(in the rows, 128 means zero)
which system made each run:
Q_563, seq 1 (8 x 22):
[[110 227 141  99  89  91 129 122 159 189 171  96 180 118  96  86 168 105
  116 141  46  96]
 [ 46 173  99  97  72 111 133 144 189 156 107  99 149 127  57  91 169 116
  125 149 108 106]
 [ 81 187 130 139 107 140 121 127 195 164 120 140 113 125 105 160 204 123
   87 118 120  66]
 [103 185 144  94 154 105 126  96 172 181 167 102 149  98 125 133 169  75
  154  98 101  97]
 [ 64 169  93 100 112 131 157  92 177 174 108  89 144 117 130  85 138 132
  152 157 137 132]
 [104 168 124 163  85 179 152 145 177 170 120 132  85 139 127 141 196 140
  103 118 117 138]
 [145 180 155 126 132 117 114 122 124 197 193 120 144 113 132 132 171 116
  126 110  62  96]
 [ 94 171 103  89 103  99 145 114 148 136 133  94 176 129 102  64 114 114
  146 161 103 140]]
Q_773, seq 2 (8 x 22):
[[113 150 150 121 115 111 156 130 205  57  72  84  93 133 123 101 101  83
  117 125 204 169]
 [165  57 141 181 135 167 115 151  99 100 106 152  63 141 158 163 115 184
  103 122 174 137]
 [196 136 141 109 174  99 144 111  92  58 169 131 159 139 146  93  67  93
  145 130 124 173]
 [ 88  78 115 124  98 104 127 154 147 108  98  81 114 138  89  67 103 167
  136 172 163 149]
 [179 169 161 183 116 141 124 143 162  90 152 154  80 159 124 128 154 154
   47 130 131 110]
 [143  59 105 102 182 128 112 143  73  71 169 182 147 133  86 143 117  99
  160 100 115 136]
 [ 87 158  98  94 114  83 126  91 155 101  81 104 176 128 120  81  70 134
  117 191 158  97]
 [120 130 142 172  97 170 148 161 197 100  92 130  52 145 113 150 178 125
   89  99 169 150]]
Q_247, seq 3 (8 x 22):
[[144  72 145 163 138 185 159 183 151 104 158 133  33 144 107 132 186 120
  132  68 141 208]
 [134 146  89  99 169 127 110  81  52 182 185 171 205 115 152 140 115 147
  161 143  61  76]
 [ 54 165 111  93  80 117 161 118 197 110  37  80 143 120 120 108 106  79
  147 144 181 158]
 [182 150 161 204  94 162 122 162 138 141 170 148  61 162 126 119 182 204
   45 135  99 113]
 [152 103 114  96 188 150 128 111  59 111 145 189 169 112 159 202 109  56
  185  68 111 144]
 [ 33 121  96 101  89  88 107  99 146 188  54  70 166  97 122 102 100 171
  148 185 158  69]
 [196 203 201 176  94 119 143 150 199  69 133 111  64 160 137 103 143 116
   39 119 143 146]
 [155  25 123 134 192 174 110 154  42 155 195 181  98 119 126 182 160 137
  180  63  91 148]]
Q_452, seq 4 (8 x 22):
[[161 174 153 113 171 110 172 111 181  85 196  99 105 137 128  64 128  81
  136 114 135 191]
 [133  65 101 146 170 162 138 145 123 123 204 153  83 153  87  92 171 184
  134 128 118 144]
 [148 170  84 110 160 162 164 103 130  66 148 197 148 157 132 136 127  90
  122 119 115 156]
 [ 90  66  76 127  99 162 144 162 111 104  85 143 122 144  99 125 122 152
  144 141 148 169]
 [156 173 117 153  90 158 133 113 109 118  83 166 146 148 175 159 106 149
   87 154 126 121]
 [128  84 155 125  99 114 101 168  86 116  79 121 141 115 125 164  99 104
  143 106 130 138]
 [131 152 133 119 114  89 104 100 106 151 113 108 174 114 150 116  84 157
  122 173 120  85]
 [143 147 182 142  97  92 121 159 155 115 126  87 110 126 110 111 130 108
  109 121 131 134]]
Q_704, seq 5 (8 x 22):
[[136  55 141 133 136 108  95 152  76 137 138 117 123 116 118 129 104 161
  148 129 124 116]
 [152 181 142 118 112  95 116 122 129  87 127 139 167 140 118 119 101 103
   94 146 110 103]
 [117  90 162 139 131 107 117 144 148 118 106  86  87 112 127 125 117 125
  136 116 172 132]
 [167 139 134 134 173 127 120 109 118  97 177 163 126 135 139 137 124 125
  113 118 122 109]
 [ 97 118 113  91 139 101 134 116 138 119 122  97 152 113 117 102 105 103
  166 136 140 139]
 [147 147 138 156 128 133 140 118 156 128 143 117  94 146 143  99 133 170
   95 150 146 127]
 [134 106 124 121 139 149 146 152 116 100 142 143 116 140 114 132 139  98
  148  99 118 177]
 [123 108 100 121 137 117 110 118  98 136 141 136 157 128 114 110 109 166
  132 158 118  97]]
Q_73, seq 6 (8 x 22):
[[161  86 120 147 111 132 103 169  65 113 151 167 135 149  98 131 122 173
  104 144  87 119]
 [122 192 153 115  82  96 113 148 152 117 112 123 165 127  99 135 141  78
   97 125  96 107]
 [102  52 131 124 125 112  88 163  99 133 121 123 121 113  88 144 127 144
  150 119 132 104]
 [136 156 167 140 117  95 110 116 161 115 105 100 121 121 143 131 111 125
   97 138 156  93]
 [129  80 145 117 162 124 127 138 119 125 146 108 101 113 127 134 124 103
  168  91 146 157]
 [135 144 126 118 149  97 125  90 130 120 132 111 148 123 149  92  83 145
  126 161 147 114]
 [123 117 123 130 136 149 159 140 156 108 138 117  90 138 116 102 145 122
  136 115 148 176]
 [163 137 123 135 154 125 120 114 106 111 167 157 139 142 132 120 119 145
  112 140 111 116]]
Q_247, seq 7 (8 x 22):
[[ 87 181 124 100 108  94 122 112 174 119 100 108 161 119 105 115 126  93
  119 145 131  93]
 [135 127 138 166 126 153 128 154 172 115 152 137  64 143 103 130 180 145
   92 110 141 123]
 [146 118 107 113 191 147 125  97  93 136 169 173 143 119 157 156 128 119
  154 106 112 111]
 [ 67 137 102  99 119 118 143  94 156 152  77  89 147 107 146 105 101 131
  160 156 168 126]
 [164 175 164 170  89 136 147 143 160 127 136 108  84 150 145 100 144 155
   73 143 128 149]
 [159  95 134 128 153 160 129 148  71 132 162 164 125 126 144 171 139 104
  159  82  95 162]
 [ 69 138 102  86 109  95 112 104 109 165  88 106 194 101 124 126 100 124
  161 157 118  88]
 [127 178 164 158  79 113 138 151 201  98 100  98  92 144 109 106 146 123
   69 137 153 128]]
Q_704, seq 8 (8 x 22):
[[160 153 154 125 138 112 113 130 126  68 118 162 141 134 131 171 112  73
  104 103 134 117]
 [109  88 137 108 170  93 103 102 116 135 120  98 132  97 144 131  92 131
  163 127 166  98]
 [157 188 144 128 146 116 144  91 159 110 152 119 130 136 158 103 115 116
  106 140 137 129]
 [123  92 142 124 152 131 145 139 140 136 154  96  88 120 129 107 138 118
  169 102 142 174]
 [142 137 110 124 148 126 128 118 112 123 185 149 139 144 112  97 135 152
  120 144  98 116]
 [ 95 128 118 111  98 118 138 148 149 110 108 110 130 136  93  97 125 119
  134 140 132 148]
 [143 104 130 163 128 149 123 146 129 114 131 149  89 148 123 136 140 168
   95 132 142 122]
 [124 115 109 109 131 133 126 136  99  93 112 159 154 130 118 152 114  99
  142 116 124 138]]
Q_452, seq 9 (8 x 22):
[[ 95  83  77 127 140 169 147 130 122 145 137 140 111 139 116 112 146 169
  153 137 138 151]
 [145 179 114 142 108 170 164 119 132 116 113 164 134 149 162 147 134 113
  107 129 120 160]
 [114  75 119 130 106 150 117 163  82 137 104 145 128 128 119 157 129 130
  150 113 117 145]
 [128 173 116 118 100 120 126 106 107 143  99 134 183 124 156 134  98 126
  123 155 108 111]
 [118 126 160 135  79 107 112 167 133 139 102  98 121 123 111 127 134 124
  121 126 126 134]
 [137 143 146 135 138 106  95 114 119 150 143 139 142 118 134 148 128 139
  113 130 113  71]
 [107 129 141 101 142  96 126 125 151 116 127 101 134 115 111 117 122  84
  149 114 140 126]
 [118 131 124 144 139 126 130 114 155 149 146 109 102 129 127 103 141 167
  117 149 144 105]]
Q_563, seq 10 (8 x 22):
[[116 197  99 133 105 143 150  76 134 182 117 123 161 127 179 110 117 166
  115 176 116 106]
 [120 144 150 135  76 151 156 177 149 144 131 108 105 133 110 125 169  96
  136  99 102 187]
 [126 153 133 137 107 111  98 120 108 188 145 126 155 120 126 128 141 171
  108 158  81  65]
 [123 175 145 107 110  98 144 142 167  89 132 106 140 134  94  96 129  77
  123 126 117 149]
 [ 71 104 107 126 119 125 103 129 142 161 109 128 121 117  99 139 151 164
  129 139 137  72]
 [145 186 148 131 143 129 139 107 171 112 143 136 117 131 141 136 147  94
  103 113 131 118]
 [ 89 106 116 100 145 117 125 118 127 173 143 101 137 102 123 116 137 127
  175 117 124 125]
 [126 171 111 144 111 148 155 106 155 125 112 132 121 149 151 111 130 149
  101 153 140 141]]
Q_773, seq 11 (8 x 22):
[[ 81 199 100 132 124 143 142  97 207 129 109 145 121 138 114 137 170 125
   87 141 147  76]
 [120 107  94 133 153 191 135 128 119 122 118 199 115 135 140 201 167 106
  141  82 128 131]
 [124 160  95  92 122 125 140  91  83 133  91 144 204 120 177 141  71 100
  163 142 118 142]
 [ 92 147 142 131  50 134 155 158 160 156  65  76 114 122 141 111 131 117
  135 138 142 177]
 [185 129 179 182 100 147 109 163  88 155 137 142  95 127 160 170 145 157
   90 107 101 125]
 [153 111 149  90 162  78 106 130  75 123 172 113 174 112 114 117  95  85
  173 110  93 133]
 [ 72 129 136 117 107  79 111 120 172 157 102  58 125 111 106  78 117 160
  127 167 156  91]
 [151 145 161 170 149 157 126 132 178 133 162 140  53 135 133 151 187 140
   85  96 140 106]]
Q_73, seq 12 (8 x 22):
[[181 124 189 151 133 104 112 148 129 103 147 108  96 127 139 130 119 114
  107 109 139 139]
 [129 121 137  87 163  86 121 116 114 119 159 106 159 108 123 108  98  86
  173 117 119 130]
 [ 99 106 105 120 132 113 137 118 157 107 114  98 118 138 107  74 108 157
  133 164 164 133]
 [172 129 151 162 145 144 138 141 154  86 163 140  74 150 122 119 145 137
   91 115 142 148]
 [148 147 118  95 170 111 123 114 101 100 170 161 171 126 117 138 114  81
  149 108  99 121]
 [ 73 116  77 103 111 125 137 126 139 106  83 130 155 136  98 108 107 137
  140 163 152 125]
 [161 115 150 178 103 156 129 161 137  92 109 140  75 155 130 139 138 158
   73 132 146 143]
 [171 152 159 115 143 109 116 136  93 117 162 147 168 118 135 161 122  71
  137  95  82 131]]

runs to name:
seq 13 (2 x 22):
[[182  80 123 164 147 175 153 154  78 133 209 152  79 157 132  95 150 189
  134 125  93 186]
 [117 146  77  71 135 122 147 106  67 121 122 153 223 121 144 123  78  84
  187 144  90 160]]
  Q_247
seq 14 (2 x 22):
[[147 130 100 134 107 169 160 145  99  97 111 163 135 153 142 131 115 124
  129 127 119 188]
 [133  88 120 135 102 129 117 141  72 145 102 124 146 127 136 127  97 165
  141 152 115 141]]
  Q_704
seq 15 (2 x 22):
[[ 59 129  53  85 179 106 117  69 163  89 112 154 170 126  95 110 104 134
  138 171 172  62]
 [ 88 168  85 141 119 184 173 105 212  92  73 157  80 152 137 147 166 117
  104 120 187 144]]
  Q_773
seq 16 (2 x 22):
[[180 143 172 141 142 102 122 139 139  66 151 125 108 141 126 116 111 107
   96 122 143 139]
 [138  74 139 110 180  98 115 129 111  97 157 119 120 119 109 112 104 114
  160 113 150 132]]
  Q_704
seq 17 (2 x 22):
[[144 107  96 150 115 184 172 162 133  71 134 164  89 175 103 105 147 147
  115 128 137 204]
 [125  62  80 129 117 152 124 158  57 101 116 172 155 148 102 130 102 163
  147 151 113 151]]
  Q_704
seq 18 (2 x 22):
[[123 181 139 109 112  76 116 115 152 117 134 105 167 127 103  92 111 107
  107 152 114  90]
 [102  63 124 131 138 130 119 165 142 109 137 121  87 133  77 117 154 134
  140 110 146 136]]
  Q_73
seq 19 (2 x 22):
[[ 58 133 127 138  76 124 146 135 200 172  86  55  83 120 113  76 153 173
  121 163 166 129]
 [191 107 183 184 171 147 114 139 129 147 210 134  46 133 147 142 173 169
   90  92 124 110]]
  Q_73
seq 20 (2 x 22):
[[152 171 176 132 128 111 142 125 139 198 203  71 112 114 149  72 151 133
  141 127  83 150]
 [106  98 127 135 141 124 111 144 115 196 198 107 109 122  90  99 176 178
  139 129  84  99]]
  Q_773
seq 21 (2 x 22):
[[141  59 185 141 111  80 100 187 132  78  94  75  84 123  98 113  94 127
  120 122 176 146]
 [192 106 181 164 165  86  99 125 124  78 153 115  90 136 143 120  93 156
   86 140 169  96]]
  Q_773
seq 22 (2 x 22):
[[187 111 182 173 153 147 123 110  88 169 131 112  87 109 230 159  98 165
  127 115 151 141]
 [133 105 172 109 121  94 118 124  82 178 107  62 156  86 180 127  75 104
  187 120 124 160]]
  Q_247
seq 23 (2 x 22):
[[102 146 130 130 104 152 160 119 161 148  75 102 107 120 170 134 129 114
  143 123 167 167]
 [143 113 148 157 117 151 123 134 101 185 128 121 105 117 171 153 139 160
  133 118 120 135]]
  Q_452
seq 24 (2 x 22):
[[106 184  96 109  86 115 109 117 122 129 100 163 195 137 109 140 128 124
   97 163  93  71]
 [ 97  92 125 147  80 154 116 182 134 129  80 134 104 134  96 166 161 128
  119 107 135 129]]
  Q_73
seq 25 (2 x 22):
[[ 82 109 129  88 137 131 144 159 151 142 152 107 121 113  76 125 176  61
  185  75 109 167]
 [122 108 109 141 146 100  90  94 110 130 129 135 140 127 130 109  94 209
   98 183 149  51]]
  Q_73
seq 26 (2 x 22):
[[172 189 165 127  59  99 119 138  80 136  87 117 188 123 173 139  73 110
  113 148  88 135]
 [133 103 177 132  81  72  77 181  95 150 126  85 146 113  89 119 117 141
  119 138  92  99]]
  Q_452
seq 27 (2 x 22):
[[108 134  90 145  93 133  74 129  89 152 107 189 175 135 104 176 141 187
   80 161  92  24]
 [ 96 158 155 141  67 144 114 164 164 145  54 133 114 111 122 207 167  75
  109  82 137 111]]
  Q_73
